Some points, each followed by its number:
[ 0.1 -0.2 -0.5  1.1 -0.6 -0.3  1.   1.2  0.6  0.1  1.3  0.6  1.   0.5 -0.7  0.  -0.4  0.4 -0.7  1.1  0.8 -1.1] 0
[-1.   0.7  0.3  0.7  1.1 -0.7 -1.2  0.3  0.4 -0.1 -0.5  0.5  1.  -1.8  1.7  1.8  1.1 -2.4  0.4 -1.1  2.2 -0.3] 1
[ 2.  -1.5  0.2  0.4  0.2  1.2 -0.7 -1.2 -0.5 -1.5 -1.9 -1.4  0.6 -1.3  0.5  0.4  1.5  1.3 -0.2 -0.6  3.4 -2.5] 2
[-0.4  0.1 -0.8  0.4  0.7  0.6 -1.3  0.   1.7 -0.4  0.3 -0.4  0.6 -1.1 -2.3  0.3  0.1 -0.7  0.3  0.3 -1.2  1.2] 3
[ 0.5  0.4  0.3  0.1  0.6 -0.6 -0.2  0.1 -0.6 -0.2  0.8  0.4 -1.1 -0.2  0.1 -0.4 -2.3  0.2 -0.3 -0.6  0.4  0.7] 4
[ 0.3  2.3  0.3 -0.8  0.  -0.3  0.  -1.9  0.2 -0.7  0.2  0.2 -0.6  0.  -0.7  1.7  1.2 -0.7 -1.6 -0.4 -0.5  0. ] 5
[-0.4 -1.   1.4 -0.4  0.   0.  -1.6  0.2  1.2 -1.   0.3  0.3 -0.5  0.2 -0.7 -0.7  0.2  0.9 -0.1  1.  -0.4  0.4] 6
[ 3.  -2.9 -0.5  2.5 -0.5  1.4  0.   0.  -0.4  1.   0.9  0.5 -0.2 -0.8  0.5 -2.1  2.   3.1  0.6  2.3  1.8 -0.4] 7
[-2.2  1.3  1.4 -1.3 -1.8  0.2 -0.7  0.2  1.6 -1.4  0.  -0.2  0.4  0.2  0.3 -0.7 -2.2 -1.  -0.1  0.8 -0.3 -0.5] 8
[ 2.9 -1.6  0.   1.9 -1.7  1.4 -1.5  0.5  0.   0.7 -0.6  1.4 -0.4  0.1  1.7  0.7 -0.3  0.7  0.4 -1.4 -0.1 -1.7] 9
[ 0.5 -0.2  0.4 -1.8 -1.5 -0.2 -0.9 -1.  -0.7  0.5  1.2  0.  -0.5  0.3 -0.1 -0.4  0.2  0.  -0.1 -0.8 -0.9  1. ] 10
[-0.4  0.9  0.2  0.5  0.  -0.2  0.3  0.  -0.5  0.7 -0.3  0.1  0.   1.1  0.1  0.  -0.1  0.7  1.6 -0.9 -1.1  0.2] 11
[ 0.5 -1.  -1.   2.7  1.4  0.3 -0.1 -0.1  1.  -0.3 -0.8 -1.3  0.6  0.9 -0.6 -0.4  0.2 -1.  -1.1 -1.5  0.8  0.2] 12
[-0.4  0.8 -0.2 -0.7 -0.7 -0.3  0.7  1.3 -0.9  1.2  0.5  0.9 -0.6  0.4 -0.4  0.5 -1.8  0.4  0.5  0.9 -0.4 -0.1] 13
[ 1.1 -1.6 -1.6  1.1  0.   0.6  0.6  0.7 -1.1  2.8 -0.7  1.7  0.3  1.3  1.3 -0.5 -0.3  1.2  0.8 -0.5 -0.4  0.9] 14
[-0.9  0.6 -0.4 -0.4 -0.1  1.   0.2 -0.1  0.9  0.3 -1.7 -0.5 -0.1 -1.6  1.   0.8  0.6 -1.1 -0.2  0.3 -0.8 -0.2] 15
[-1.1  1.1  0.9 -1.5  1.  -0.3 -1.   0.3 -0.1 -1.   0.5 -0.4 -0.7  0.8 -0.4  0.6  0.2 -1.8 -0.1 -0.4  0.5  1.3] 16
[-0.5  1.   0.9 -0.6 -0.5 -0.4 -0.9  0.7  1.   0.7  1.  -0.1  1.   0.7 -2.   0.3 -1.  -0.4  0.5  1.9 -0.7 -0.2] 17
[ 0.9 -3.3 -1.2 -0.2 -1.3  0.2 -0.4 -2.5  0.   2.8 -0.7  2.3 -0.7 -0.5  2.   0.1  2.1  0.3 -0.2  0.6  2.1  0.1] 18
[ 0.2 -1.2 -0.3 -0.3 -0.5  2.8  0.1 -1.5 -0.1 -0.9 -0.9 -2.1  0.5 -2.5  0.9  0.4  2.9  0.2 -0.9 -0.1  2.3 -2.2] 19
New points follow, each followed by the numbers of its three nearest points above, looking only along the 8 directions in which the numbered points spread most, nearest first.
[ 0.4  0.3 -0.3 -1.1 -0.4  0.7  1.   0.9 -0.1  0.9  0.3 -1.  -0.7  0.   1.3  0.  -1.2  0.5 -1.8 -0.3 -1.5 -1.1] 11 13 4
[ 1.2 -0.3  0.1 -0.1 -0.5 -0.1  0.7  0.6 -1.3 -0.8 -0.4 -0.2  1.2 -0.6 -0.1 -1.7 -0.5 -0.3  0.3 -0.8 -0.5  0.2] 11 4 0
[-0.4 -0.2 -0.9 -0.8 -0.2 -0.9  0.   1.   1.3  0.7 -0.9  0.  -0.5  0.5  1.5 -0.3  0.3 -0.8  0.3  0.8  0.7  0. ] 15 11 0
[-1.   0.8 -0.5  0.4 -0.3 -1.   0.3 -0.7  0.5  0.  -0.3 -0.2  0.1  0.  -0.3  1.3  1.3 -1.5 -0.5 -0.6 -1.  -1.1] 15 5 11
[ 0.2 -0.3 -0.9  0.8  1.  -0.7  0.7  0.7 -1.  -1.  -0.9  0.3  0.3 -0.1 -0.6 -0.2 -0.6 -1.4 -1.   1.3 -2.3  0.2] 11 3 0
[-0.3 -1.4 -1.3 -0.3 -0.1  0.6  0.5 -2.8 -1.2  0.8 -0.4 -0.5 -0.2  1.1  1.2  0.5  2.3  1.8  0.4 -2.5 -1.2 -0.1] 10 11 5
[-0.9  1.1  1.4  1.1  0.5 -0.6 -0.4  0.8 -0.1 -1.9  0.6  0.   0.2 -0.6 -2.2 -0.5 -1.7 -0.4  0.6  0.2  0.1  1.1] 17 4 16
[-1.9  1.1 -0.2 -2.1  1.   0.   0.3  0.3 -2.4 -1.  -0.6 -1.7 -0.6 -0.5 -0.5 -0.4 -0.2 -1.5  0.7  0.4 -0.8  0.8] 5 16 11
[-0.8 -1.1  0.6 -0.8 -0.2  0.  -0.1 -0.1 -0.7  0.   1.2  0.9 -0.1  0.1 -1.3 -0.1 -2.  -0.8  0.1  1.5  0.   0.4] 17 6 13
[-0.9 -0.5  1.6  0.1  0.3  0.4  0.   0.6  1.4 -0.2 -0.4 -0.2  1.1  0.7  0.4 -0.9 -1.5 -1.  -0.5 -0.8 -1.2 -0.1] 11 17 6
[ 0.6  0.6 -1.1 -0.1 -1.2  1.2 -0.9  0.   0.4  0.3  0.5  1.6  0.2 -0.8 -0.1 -0.9  1.9  0.2 -0.3 -0.7  0.1 -1.6] 15 11 10
[-0.9  2.4  0.4  0.4 -2.   0.3 -0.2  0.  -0.3 -0.2  0.  -0.8  0.3 -1.2 -0.3 -0.5 -0.3 -0.2  1.2 -0.3  0.5 -0.6] 15 11 8
